One turning vector, and how many ticks it has turned:
The counts run from 0 to 643.
[159 119 130 103 120 114 148 182  67 151  65 124 106 112 136 118 105 175
 128 147 135 154 102 135 110 105 129 120 172 133 151 143 115 106 113 130
  86 162] => 200
[141 156 145 162 121  84 155 175 138 180 138 102 115 150 131 168 145 153
 174 119 134 151 134 129 137 118  84  99 118 104 137 120  95 143 165  90
  97 140] => 302
[132  77  97 116 109 126  94 105 124  89 132 116 166 153 140  98 161 125
 141 126  78  97 145 134  82 142 126 142 122 136 143 143  77 108 127 155
 179 151] => 471
[141  98  91 103 166 115 101 102 100 121 128 171 141 145 139 147 152 145
  92 117 118 190 130 105  91 111 150 153 137 170 171 169 127 101 155 102
 138 144] => 157
[191 146  96 156 108 127 135 159 111 150 130 123 102  91 118 142 125 181
 188 138 112 130 132 158  86 144  93 123 136 153 152 128 101 136 117 136
 116 163] => 435
[131  77  97 118 159  91 108 123 109 140 172  92 154 130 160 141 155 125
 180 149  72 132 166 120 155 109 132 150 131 136 120 130 110 127 170 123
 142 168] => 108
[144  96 101  93 152 110 104 112 103 117 126 169 138 156 135 139 160 160
 107 111 125 186 124 104  90 111 153 148 134 172 167 167 136 112 166 106
 122 144] => 156
[153  85  73 148 161 124 123 127 109 135 122  83 107 130 120 115  54 122
 137 135 143 146 144 114  89 117 179 146 114 152 146 128 150 101 153 126
 122 123] => 6
[ 92  77 117  99 126 152 124 154 142 123 120 140 126 148 180 120 165 106
 142 112 129  99 139  92  61 145 116  93  92 157 131  96 127 145 109 160
 119 132] => 466
[130 104 109 149 148 134 117  59 140 121 165 100  78 138 164 138 150 123
 151 142 136 162  94 131 181 122 103 127 147 134  93 150 111 138 170  99
 160 127] => 344
[134  87 150 113 152  94 102  91 114 116 147 111 124 142 157 122 149 140
 167 170  98 151 165 148 182 102 120 148 143 140 104 167 110 121 153 101
 169 138] => 111
[134 107  85 117 181 123 102 101 100 134 135 160 147 132 147 145 137 140
  80 122 116 192 137 109  87 112 139 153 142 163 159 172 122  90 137  99
 145 147] => 158
[ 78 126 115 126 150 118 142 195 181 114 125 143 132 126 145 151  85 130
 104 105 130 132 104 131 124  91  87 124 137  87 124 143 119 107  51 136
 114 113] => 412
[ 66 123 122 113 116 153 138 158 175  82 134 148 153 116 171 164 124 132
 105 127 124  95  76 112 142 121 133 122 156 137 175 132 119 136  65 146
 138 121] => 179
[105  91 103  94 147 107 146 142 185 115 130 167 126 175 167 147 149 106
 138  95 115 114 127 103  87 102 128 130  94 151 178 160 132 156 115 108
 133 116] => 23
[103 141 136 148 148  90 177 151 147 139 117  58  89 156 121 153  86 147
 145 163 129 140  98 132 158  93 113 104 166  99 140 139 104 115 140 106
 118 123] => 298
[106 125 102 129 136 145 139 162 134 109 167 107 123 102  97 150  63 199
 147 107 150 138  97 137 112 109 135 127 173  95 117 122 152 143 119 147
  98 140] => 50
[104  84  98 134 176  97 147 157 142 165 144 155 159 155 156 164 103 106
 127  75 143 139  91 114 105 111 107 142  97  93 156 140 122 118 147 108
 127 135] => 257
[ 85 107 151 132 141 156  95  94 128  92 150 107 155 148 151 142 125 138
 139 146 141 136 140 138  83 142  88 121 115 107 109 119  79 132 112 147
 218 138] => 30
[115 138 170 148 128 145 120 115 118 133  85 164 160 123 131 124 118 151
 131 153 151 122 126 154  85 164 121 120 120 160 191 146 106 104  88  98
 171 115] => 275
[ 91 130 123 116 158 119 143 187 169 109 112 158 142 126 148 161  77 137
  99 119 136 127 103 133 134  78 100 134 138 110 145 146 122 115  52 134
 118 119] => 411
[160 104 146 153 144 110  81 112 142 135 127 144 146 124 127  99 141 129
 142 139 109 145 220 142 161 119 107 113  80 158  94 122 109  82 144 117
 131 113] => 555
[129  87 125 125 153 121  90 123 110 130 103 121 186 168 131 108  90 112
  79 104 142 158 165 107  80 104 170 161 100 108 136 135 110  77 129 119
 149 131] => 603
[ 70 124 162 160 104 160 147 100 134 158 139  98 179 117 126 110 110 130
 146 128 151  71 119 146 152 143 121 117 143  79 130  89  87 150 124 119
 138 130] => 377
[106 123 108 129 117 127 112 101 111 103 150  72 120 143 105 120 176 189
 133 147  90 143 133 124 126 132 108  93 186 121  96 118  91 131 166 156
 122 154] => 629
[ 56 110 106 120 120 139 136 166 180  82 153 107 128 131 153 149 136 139
 112 128  96 101  81 121 113 128 105 109 173 115 146 135 103 129  71 154
 140 128] => 181
[128  69 103 101 113 126  94 121 128  86 122 116 164 166 147 106 159 128
 143 135  94  98 144 121  72 139 142 136 116 132 149 131  91 113 124 163
 178 150] => 470
[147  63  84 128 126 153  98 124 106  97 116  97 124 127 130  99 101 147
 150 132 124 120 136 109  55 158 167 119 109 168 145 108 137  99 152 175
 139 131] => 237
[ 90 133 138 161 158 100 124 108 160 167 132 112 128 185 146 137 167  94
 112 128 129 159 146 102 102 133 126 113 101 150 166 144 115 111 157  58
 138 101] => 503
[151 105  51 129  97 126 143 148 148 112 164  87 140 127 159 145 120 118
 167 110  89  87  98 118 120 116 150 161 148 119 165 129 100 158 122 153
 117 160] => 337
[ 98 108 153  86 129 129 161 152 164 162 137 159 117 159 170 136 149 113
 149  99 149 121 141 102 113  85 152 125 120 145 149 138 160 195 126 101
  78 118] => 20
[160 145 124 128  73 150  77 144 138 112 144 175 151 116 124 113 186 176
  99  83 123 154 155 118  80 143 134 125 134 152 139 128 116 139 105 129
 102 132] => 518
[186  87  70 126 143 137  94 106 126  96 136 175 123  90 134 142 107 166
 140  97 135 161 125 130 181 111 113 136 123 153  99 136 136 100 164 154
 109 136] => 441
[156 113 158 168  94 144  97 116 165 116 102 160 130  95 129  82  88 141
 138 110 160 107 131 157 191 142 129 110 108 144 113 129 129 102 106 125
 112  77] => 326
[149  75 149  91 149  88 128 147  85 160  87 167 176 136 138 109 117 153
 166 119 117 121 161 160 113 107 113 149 115 122 150 149 100 107 136 121
 129 159] => 356
[ 88 111 139 136 196 130 101 127 101 143 140 106 159 115 125 143  67 146
 104 160 146 177 162 127 102 112 138 147 146 134 130 141 137  88 104 108
 166 130] => 162
[138 148 124 150  80 133  96 164 183  88 174  90 141 169 148 168 139 131
 123 112 137 144 140  98 115 116 128 120  89  86 113 100  88 153 125 149
 140 120] => 418
[110 125 135 139 124 137 149 145 145 160  90  71 120 168 177 121 123  61
 107 150 128 118 158  93 116 104 143 115 102 123 133 100  81 124 103 125
 116 124] => 218
[141 105 135 114 123 114 145 166  65 156  62 119 102 104 134 108 116 174
 125 149 131 146  97 128 125 128 123 112 177 142 147 142 118  90 124 132
  75 152] => 199
